rotation steps, each row followed by its count of steps:
The counts run from 0 to 392.
[150 134 114 102 118 126 154 127 155 173 143 108 124 144 133  31 172 127
  78  96  88 161 111 145 142 136 107 101 145 119 119 121 124 137 159 143
 127 112 165 124 104 134 136 129] => 370
[130 141 102  87 144 158 151 137 129 171 164 106 104 127 120  76 115 146
  97  71  64 138 131 138 101 104 120 141 121 140 136 147 105 133 154 127
 156 157 149  83 146 160 151 153] => 305
[174 139 153 113 119 125 183  89 130 133 165  90  87 161 150 107 157 116
 135 126 111 161 162 132 105 112 118 135 136 138 142 135  53  64 117 131
 105 115 128 133 114 123 112 135] => 10
[120 134 117 108 129 167 135 109 142 159 125 123  80 114 144  78 106 128
 103  96 141 139 152 127  71  64 123 128 115 139 133 160  86 131 129 149
 160 125 123 106 110 192 147 127] => 331
[165  94 155 116 119 134 111 122 141 129  96 127  83 125 145  79 166 105
 135 111 146  83 151  75  95  99 128 112 105 137 130 145  95 130 157 195
 115 124 173 131 120 105 148 134] => 380
[179 156 133  84 132 134 147 122 117 122 110 119 113 159 165 131 168  66
 160 147 142 149 153  93 107  85 107  95 117 153 122 131 109 141 109 152
  97  93 140 122 151 151 150 104] => 142
[154 110 154 104 146 143 133 120 116 122 131 136 108 141 126 175 104  83
 126 107  77 117 152  98  84  65 117 155 150 183 148 149  71 120 125 133
 116 136 113 117 165 149 132 145] => 275
[128 146  98  95 136 155 149 118 131 159 181 127 112 146 123 119 118 128
 101  89  71 152 133 161  77  99  80 138 141 167 145 142  91 133 127 118
 150 141 108  98 134 181 127 129] => 2
[139 142 149 102 132 154 178 130 104 133 133 140  93 142 154 148 101  88
 131 130 103 116 184  95 112  85 127 170 123 118 140 126  77 119 136 139
  88 138 124  99 193 138 124 158] => 252
[131 100 107 119 122 125  91 141 170 159 104 151 146 144 118  89 155 102
  79 104 116 124 126 124 111 102  88  95 146 156 140 136 133 208 133 158
 124 120 121 128  87 174 127 122] => 131
[138 141 153 103 131 155 180 129 106 139 130 144  99 140 152 148 100  84
 120 129  94 124 176 103 123  85 124 171 133 119 141 119  78 120 138 135
  82 138 124 104 195 138 124 160] => 253
[140 158 119  99 131 150 184 115 132 162 156  88  77 132 154  55 126 142
 110 102 125 156 164 134 110 103 138 141 106  99 129 142  79  90 139 135
 135 137 143  96 123 156 139 147] => 310
[159 105 157 120 111 120 144 132 147 142  72 149 135 143 148 102 155  60
  87 138 126 132 141  85 156  93 120 115 170 131 122 117 105 158 134 157
  72  92 148 160 129 124 122 133] => 124
[116 126 112 110 126 164 127 117 149 167 125 130  82 111 136  73 103 134
  95  91 136 129 145 130  70  69 123 130 116 139 135 161  92 137 133 150
 166 132 123 104 103 195 145 129] => 330
[133  95 143 149 122 119 130 103 170 135 146 120  91 155 130 111 122 128
 103 109 136 128 185 129  85  99 118 149 124 124 169 151  67 126 120 148
 118 149  79 122  71 169  95 147] => 267
[140  74 162 127 118 129 131 130 147 151 101 141 115 118 117  91 117 102
  58  91  79 106 131  99 134  96 140 154 170 136 135 139  87 131 168 153
 109 138 149 142 131 112 124 165] => 321
[159 153 117 101 120 125 164 117 151 164 136  80 106 142 156  40 182 136
 110 116 138 165 149 129 129 119 127  98 111 111 121 136 101 120 129 147
 120 115 169 122  89 137 142 129] => 93
[142  88 134 117 127 124 122 133 145 153 158 126 123 140  99 102 147 136
  80  70  44 101 118 127 108 126 105 144 156 174 151 142  88 131 161 140
 125 157 151 120 121 109 122 161] => 20
[158 109 151 121 128 108 161 141 140 133 153 124 131 173 120 124 152  95
 105 117  51 122 157 113 160 148 111 151 150 117 151 107  99 136 160 136
  66 151 131 119 155  97 103 170] => 234
[148 137 148  93 124 162 151 117 108 145  97 137  99 114 151 135 115  86
 111 118 123 121 147  89  90  46 126 139 149 175 120 149  66 116 118 143
 118 102 154 132 158 145 149 135] => 57
[162 165 120  93 146 136 166 119 126 129 179  95  91 176 154 125 154 120
 174 129 117 147 184 127  93 121  98 131  83 119 150 128  93 122 120 142
 106 145 113  83 144 157 126 131] => 225
[183 135 143  71 138 150 142 118 107 132 116 111 103 133 146 112 156  80
 142 111  95 134 117  94  95  81 119 109 138 177 110 140  98 110 140 150
 128 102 174 122 167 125 168 123] => 361
[162 124 158 114 110 125 159 125 140 143  75 140 120 141 163  98 157  64
 102 146 146 139 156  84 151  88 128 114 153 119 118 119  97 143 129 159
  72  86 148 153 134 125 128 129] => 122
[136 121 139 115 118 155 128 108 130 148 105 129  75 111 149 109 119 123
 119 112 157 105 163  96  61  54 125 133 115 159 136 166  59 120 115 161
 136 127 136 124 112 156 141 133] => 53
[158  87 141 123 135 105 107 139 149 120 142 149 145 178 107 161 150  84
 116 110  58 109 143 110 118 124  84 130 151 168 165 123 112 174 140 150
  87 145 104 123 136 130 104 142] => 213
[129 141 119 101 128 167 142 105 136 156 122 122  76 113 151  82 106 122
 111 102 150 142 159 125  69  63 127 127 116 136 129 158  81 120 123 149
 156 120 124 108 113 191 147 126] => 332
[143 151  93  96 148 137 128 133 139 137 187 115 114 170 128 123 146 130
 149 104  94 137 161 144  82 124  81 121  87 144 159 134 117 161 125 140
 131 158  99  74 126 182 127 131] => 221
[156 103 121 111 132 130 102 103 164 138 132 102  93 138 126  77 157 128
 119  88 133 135 133 126  63  95 114  97 121 168 141 165  97 125 127 164
 161 122 131 126  67 163 142 115] => 353
[118 161  93 103 127 151 154 135 140 161 151 157 132 163 145 119 123  99
 110 123 107 152 157 146 115 104  72 125 122 121 144 115 131 195 128 132
 110 129  90  89 143 203 118 123] => 197
[173 120 127 109 139 120 103 134 146 121 128 111  97 160 140 103 180 111
 172 123 146  96 169  86  87 120 105 100  76 133 147 138 116 159 138 189
 104 142 144  98 113 134 141 128] => 161
[143 111 143 146 112 113 134 125 164 132 119 134  98 161 152  89 161 109
 131 140 166 111 194  97 122 128 110 126  95  81 154 123 105 161 137 183
  72 135 108 118  97 138 102 139] => 182
[147 159  95  98 148 136 141 128 137 136 186 106 103 173 134 121 145 130
 156 113 105 142 170 141  81 121  84 124  83 138 158 136 110 149 120 139
 126 154 104  73 130 179 128 129] => 222
[113  95 121 121 127 151 111 133 158 167 117 144 111 113 112  75 103 129
  59  74  92 111 127 126  97  85 121 140 144 149 140 154 102 157 158 151
 153 144 131 115 108 167 134 147] => 326
[149 142 121 110 128 121 172 104 154 156 181  83 108 165 133  84 142 132
  94 100  86 186 150 165 115 121 114 133 140 128 150 137  84 103 124 111
 128 133 106 115  93 165 110 137] => 286
